The rows of X fall into a few groups and each row is roughly a mix of its group's hidden directions.
X, 70 rows:
[[  0 -18  41  42  12  -3  44 -27   5  12]
 [-10   1 -39  11  55  -2  -3  13  41  12]
 [ 37 -51  14  36 -26   1   7   3 -11 -23]
 [-57 -34   3  -5  28  28  18 -12 -13 -13]
 [ 13 -21 -28  34 -10  29  -6  35  45  -6]
 [-11   7 -33  -6   1  -3  54  33 -39   1]
 [ -3 -38  12  29   7   8  35  -3 -45 -31]
 [ 24  35 -38 -34 -20  -2 -39  -6 -15  13]
 [ 24  30  24  -7  26 -23  -3 -41  38  20]
 [ 13  -1  38  33   5  -5  18 -55  -1  27]
 [-39  21 -26 -23   2  -2  -4 -14  41  42]
 [ 17 -17 -24  -9 -39   8 -23  16  52  22]
 [ 44  41 -14 -17  11 -24  30   8  27  16]
 [-10  61  14   8   2  48  14  -4   1 -15]
 [-19  47  24 -22  -3  -5  -8  11 -54  -7]
 [ -5   9   0   3 -23 -16 -30  60 -37 -12]
 [-38 -24  38  21  31 -15  15  12  29 -22]
 [ -9 -10 -38   6  55  -6  -1   6  42  16]
 [  1 -21  19 -23 -25 -45 -16   5 -50   2]
 [ 22  29 -10 -41  27 -16  -5  12  51  -4]
 [  9  27  34  -2 -24  22  27 -53  -8 -11]
 [  2  32 -20 -43   7 -16 -53   2  19  -5]
 [ -4  51  14   1  21  19  27 -48  10  -5]
 [  3  39  16 -14   6  12 -55 -23  32   4]
 [ 12 -58  -4   1 -38  -7 -20  36  -6   3]
 [  9 -72 -11  -8 -17 -16 -14  16   5  15]
 [-14 -20  47  29  30 -10  31 -17  30  -2]
 [-12 -44  26  37   0  24  45   0  -9  -4]
 [ -6 -16  44  40  20 -12  43 -18  15   6]
 [-16 -14 -28  -8 -34  26 -37   8 -46  -7]
 [ -3  -6  -1 -11  35   9  27 -58  31  17]
 [ 15 -36   1  12 -50  -2 -21  44 -12 -10]
 [-39  11   1 -33  45 -10  24  19 -32  -3]
 [  9 -31  19 -14 -14  26  27 -57  17  11]
 [-38 -38   8   9 -16  30 -37 -15 -29 -12]
 [ 50   1  27   2   3  -9 -15  30 -32 -36]
 [ -7 -11  14   7   5  59 -24  -8 -14 -45]
 [ 33 -33  29  21   2  -1   5  14 -38 -41]
 [ 52  43  -7  -4 -26 -16 -25  18  14  10]
 [-28 -35  17  34 -21  21 -10 -23 -42   1]
 [  3  27 -28 -48   5  -8 -47  15  20 -10]
 [ 27  44 -21 -39   5 -18 -34 -11  20  11]
 [-11 -37  11  43 -14  28   1 -47   6 -12]
 [ -9 -37  14  28   9  19  28  -8 -43 -35]
 [ 24  39 -36 -41 -11  -7 -39  -1  -1   8]
 [ -1   0 -34  27  11  10 -21  60  25  -6]
 [ -8  26  32  14  18 -15 -27 -56  16  12]
 [  7  12 -43 -36 -25  18 -44  11 -22  -3]
 [-17 -42 -34  -1 -20  35  30  30  -7 -11]
 [ -4  56  33  -5 -16  13  14 -24 -31 -16]
 [ 21  25  -9 -26 -18   3 -46  15  45  16]
 [-20  50  20 -19  44 -22  -3 -14 -22   3]
 [-22 -10  -5  23  -8  62  -1 -26 -11 -30]
 [-12  -3 -29 -13 -33  18 -48  -1 -44  -2]
 [ 44  13  10  14  -1 -27  23  24 -47 -20]
 [  0 -34  -4  24  -5  23  36  12 -43 -33]
 [-31  36 -26 -24   0   4 -12 -13  39  38]
 [ -4  55 -13  25  28  30  13  -2  31 -12]
 [ 23  21  -2 -24 -16   6 -51  12  45  11]
 [ -5  18 -32 -44  -7   2 -56  13   1 -11]
 [  7 -44 -35  17   6 -13 -20  42  28   6]
 [-14  -5 -36  -2  61 -17  -5   9  29  18]
 [  2  38  37  -5 -40  10   5 -10 -42 -19]
 [ -5  41  -7  23 -12  23 -16  55  -7 -21]
 [ 47  -3  33  -3  10 -17 -16  29 -31 -33]
 [ 17   6  39  20  27 -16  32 -35  32  17]
 [ -8  25  11 -25  37 -52  19  14 -22  17]
 [-48 -38  34  32  14  -2   8   9   2 -22]
 [  4 -62 -29  -1  16 -19 -11  13  27  20]
 [-24  20 -29 -34  17   7  30  42 -27  -1]]

Here is one row of each group, with its name. Which group are the others in?
[-11 -36  26  46  -4  14  45  -5 -19   2]
F
[ -6  -1 -10   0  -3 -41 -32  54 -33  -4]
Y
[ 12 -28  23  11 -14  29 -48 -21  33 -16]
B

[ 20  10 -35 -22 -34  26 -34 -15 -35  14]
F
[ 14 -44 -25  -1 -25  17  23  47 -10 -15]
B
[  7 -67 -16  -4 -15 -17 -20  31   4  12]
Y
[-31 -40  -3  25  -4  46  15 -23 -11 -23]
B
[ 45  23  -3  12   1 -14  57  -1   6  24]
F
[ 26  25  27  -1  26 -20   8 -42  37  21]
F
